128 stands for zero in the data rows.
Some points, each followed by its number:
c(179, 154, 227, 124, 172, 131, 172, 123, 107, 143, 71, 93, 246, 85, 187, 69, 118, 180, 60,
  139, 168, 96, 217, 92) 0
c(79, 124, 82, 152, 131, 175, 122, 133, 72, 13, 166, 88, 164, 123, 120, 101, 136, 99, 104,
  36, 63, 199, 213, 139) 1
c(69, 204, 162, 139, 67, 59, 140, 176, 127, 252, 131, 168, 74, 55, 196, 106, 115, 166, 182,
  232, 184, 42, 0, 105) 2
c(105, 115, 123, 136, 92, 141, 110, 167, 151, 62, 118, 150, 138, 75, 115, 156, 116, 121, 106,
  81, 190, 103, 191, 124) 3
c(142, 86, 123, 97, 120, 115, 149, 101, 121, 116, 125, 115, 255, 102, 204, 82, 173, 131, 88,
  82, 156, 150, 230, 121) 4
c(76, 54, 137, 155, 172, 78, 92, 54, 111, 81, 129, 88, 53, 55, 130, 118, 109, 171, 131,
  100, 112, 136, 113, 134) 5
c(143, 132, 63, 167, 179, 98, 108, 126, 93, 30, 183, 88, 111, 97, 99, 177, 149, 104, 164,
  90, 95, 202, 90, 126) 6
c(34, 76, 156, 131, 150, 129, 73, 144, 95, 107, 146, 77, 46, 105, 48, 204, 92, 132, 67,
  114, 169, 73, 156, 227) 7
c(160, 97, 59, 142, 138, 88, 171, 159, 97, 34, 137, 145, 186, 122, 98, 194, 93, 77, 86,
  75, 90, 106, 218, 160) 8
c(133, 157, 134, 106, 163, 94, 125, 136, 206, 166, 99, 148, 165, 111, 114, 118, 141, 210, 159,
  124, 111, 153, 116, 111) 9
c(147, 242, 160, 205, 49, 113, 90, 39, 132, 211, 102, 112, 48, 99, 142, 97, 106, 191, 207,
  208, 121, 26, 16, 90) 10
c(101, 108, 183, 44, 148, 123, 113, 115, 192, 241, 144, 161, 105, 100, 99, 69, 112, 158, 147,
  196, 116, 43, 48, 92) 11
c(132, 177, 94, 115, 143, 117, 129, 93, 158, 153, 98, 94, 105, 68, 166, 87, 89, 144, 154,
  86, 79, 126, 109, 100) 12
c(236, 135, 83, 125, 97, 193, 120, 139, 127, 83, 145, 142, 35, 229, 69, 195, 79, 163, 135,
  196, 123, 141, 86, 89) 13
c(162, 156, 111, 97, 153, 126, 168, 107, 185, 218, 146, 213, 130, 123, 123, 63, 73, 158, 169,
  123, 112, 92, 65, 111) 14
c(104, 141, 107, 197, 140, 140, 97, 112, 47, 102, 171, 94, 104, 148, 57, 184, 127, 114, 98,
  149, 192, 81, 170, 144) 15
c(101, 65, 165, 137, 102, 134, 71, 154, 100, 112, 119, 163, 66, 157, 135, 148, 83, 179, 148,
  87, 125, 119, 42, 129) 16
c(156, 106, 108, 146, 147, 192, 115, 158, 105, 104, 210, 108, 142, 150, 156, 188, 114, 82, 89,
  111, 159, 203, 239, 178) 17
c(113, 107, 216, 0, 191, 53, 211, 87, 177, 201, 101, 121, 255, 94, 239, 77, 112, 92, 81,
  123, 173, 119, 169, 44) 18
c(124, 143, 155, 119, 129, 136, 147, 101, 126, 176, 100, 137, 197, 111, 130, 88, 96, 110, 90,
  175, 128, 64, 128, 117) 19
c(104, 101, 59, 147, 102, 158, 149, 204, 123, 118, 175, 115, 151, 145, 114, 156, 92, 77, 130,
  82, 107, 209, 174, 116) 20
c(92, 164, 153, 135, 125, 131, 170, 134, 86, 136, 141, 88, 85, 86, 77, 117, 116, 102, 135,
  180, 121, 110, 48, 137) 21
c(108, 178, 129, 131, 70, 121, 160, 147, 58, 212, 49, 142, 47, 67, 154, 147, 100, 134, 148,
  203, 173, 49, 49, 116) 22
c(98, 68, 92, 119, 83, 179, 121, 133, 105, 56, 137, 90, 85, 159, 95, 163, 125, 136, 161,
  150, 134, 178, 80, 182) 23
c(86, 84, 166, 60, 181, 155, 155, 54, 93, 190, 138, 73, 255, 69, 149, 87, 157, 101, 33,
  149, 178, 94, 201, 202) 24
c(169, 189, 150, 65, 90, 118, 109, 180, 129, 233, 161, 175, 104, 94, 127, 98, 74, 165, 197,
  163, 121, 98, 0, 126) 25
c(89, 126, 174, 188, 142, 125, 119, 78, 127, 177, 154, 174, 50, 164, 119, 119, 138, 164, 96,
  188, 103, 117, 93, 141) 26
c(92, 182, 78, 70, 132, 43, 116, 128, 150, 5, 172, 140, 142, 154, 168, 99, 180, 125, 144,
  137, 80, 173, 180, 65) 27
c(149, 169, 106, 164, 133, 170, 116, 114, 173, 102, 89, 118, 110, 195, 79, 119, 115, 54, 68,
  55, 111, 215, 199, 135) 28
c(119, 116, 60, 181, 60, 144, 87, 144, 130, 128, 182, 147, 0, 187, 44, 146, 151, 125, 105,
  85, 99, 122, 35, 208) 29
c(100, 112, 47, 78, 44, 135, 116, 124, 51, 44, 128, 152, 38, 138, 136, 152, 135, 123, 139,
  128, 116, 73, 119, 156) 30
c(130, 66, 118, 127, 171, 118, 104, 103, 121, 21, 122, 108, 107, 120, 70, 73, 206, 113, 104,
  142, 60, 227, 189, 129) 31
c(91, 102, 153, 139, 122, 126, 157, 174, 162, 194, 147, 127, 142, 36, 179, 124, 120, 113, 168,
  126, 194, 106, 127, 144) 32
c(113, 185, 186, 115, 240, 109, 180, 108, 198, 151, 84, 128, 171, 108, 93, 72, 179, 136, 59,
  199, 88, 151, 145, 81) 33
c(139, 120, 185, 116, 119, 105, 108, 149, 92, 164, 113, 166, 98, 134, 144, 126, 113, 149, 144,
  88, 150, 81, 110, 98) 34
c(111, 18, 79, 85, 101, 139, 77, 103, 111, 146, 154, 115, 152, 129, 142, 166, 98, 100, 152,
  89, 133, 183, 177, 132) 35
c(87, 157, 128, 194, 159, 158, 119, 102, 84, 47, 177, 165, 155, 124, 108, 193, 169, 78, 69,
  141, 103, 108, 196, 145) 36
c(128, 221, 225, 87, 84, 127, 124, 157, 87, 203, 83, 178, 0, 82, 125, 139, 79, 164, 130,
  194, 132, 15, 13, 112) 37
c(176, 221, 120, 85, 146, 169, 118, 122, 157, 182, 103, 156, 126, 78, 173, 83, 76, 184, 154,
  153, 131, 127, 61, 71) 38
c(82, 14, 133, 148, 124, 83, 95, 178, 182, 63, 136, 147, 140, 166, 165, 181, 137, 157, 156,
  48, 91, 113, 111, 145) 39
New points follow, each followed by the numbers of its three nearest points above, looking only along the 6 directions in which the numbered points spread most, nearest first.
c(147, 155, 156, 112, 128, 160, 102, 120, 17, 61, 181, 47, 126, 160, 99, 77, 171, 56, 127,
  116, 124, 118, 234, 110) 36 8 1
c(150, 62, 103, 206, 172, 179, 127, 153, 176, 125, 136, 193, 111, 181, 111, 115, 145, 150, 135,
  167, 133, 168, 107, 140) 23 28 26
c(143, 173, 118, 133, 151, 74, 173, 187, 124, 202, 104, 124, 219, 42, 155, 104, 110, 152, 142,
  161, 183, 130, 149, 88) 19 32 0
c(177, 78, 108, 102, 85, 133, 159, 116, 93, 101, 135, 104, 112, 151, 106, 228, 169, 103, 167,
  152, 104, 121, 129, 158) 23 3 30
c(144, 54, 65, 141, 166, 141, 71, 109, 108, 112, 141, 58, 112, 92, 143, 135, 126, 95, 144,
  125, 96, 154, 55, 157) 23 16 39
c(122, 114, 81, 97, 115, 114, 106, 112, 112, 68, 144, 103, 152, 131, 166, 151, 142, 104, 149,
  87, 144, 172, 222, 116) 8 3 1
c(163, 92, 119, 115, 125, 148, 112, 158, 72, 119, 91, 103, 113, 105, 151, 113, 139, 75, 109,
  101, 166, 122, 138, 149) 3 34 35
c(113, 80, 109, 157, 50, 95, 98, 143, 106, 28, 178, 136, 164, 102, 108, 150, 102, 41, 102,
  138, 147, 226, 165, 139) 8 1 20
c(77, 139, 3, 117, 127, 79, 147, 66, 171, 0, 160, 113, 76, 155, 148, 148, 126, 147, 141,
  68, 87, 157, 193, 127) 6 27 1
c(162, 69, 42, 213, 178, 60, 143, 179, 93, 41, 123, 109, 148, 93, 137, 153, 156, 111, 148,
  77, 129, 205, 199, 142) 1 8 6
c(112, 132, 56, 234, 90, 178, 33, 157, 138, 133, 115, 166, 61, 152, 112, 249, 157, 134, 195,
  29, 128, 105, 157, 190) 23 30 29
c(147, 36, 77, 175, 109, 198, 84, 102, 112, 41, 157, 90, 151, 225, 87, 155, 125, 48, 164,
  57, 87, 155, 151, 163) 20 17 23
c(87, 117, 165, 150, 152, 128, 109, 160, 100, 53, 97, 73, 131, 113, 84, 99, 120, 119, 29,
  86, 133, 191, 154, 155) 36 31 3
c(105, 83, 58, 114, 43, 94, 98, 77, 177, 56, 148, 135, 145, 82, 127, 133, 172, 139, 148,
  47, 117, 180, 144, 138) 39 6 35
c(109, 182, 141, 154, 122, 118, 131, 125, 155, 165, 36, 145, 169, 119, 134, 23, 128, 132, 156,
  174, 141, 54, 26, 123) 38 12 14
c(187, 198, 150, 106, 162, 88, 139, 116, 130, 80, 128, 96, 154, 154, 104, 125, 150, 135, 161,
  143, 175, 176, 105, 62) 12 9 27
c(144, 194, 204, 133, 202, 130, 178, 118, 156, 228, 98, 161, 101, 81, 162, 102, 138, 215, 39,
  189, 176, 105, 123, 88) 19 33 11
c(195, 154, 189, 182, 113, 177, 66, 141, 91, 53, 120, 120, 86, 170, 110, 99, 131, 80, 166,
  106, 52, 91, 174, 122) 6 23 36
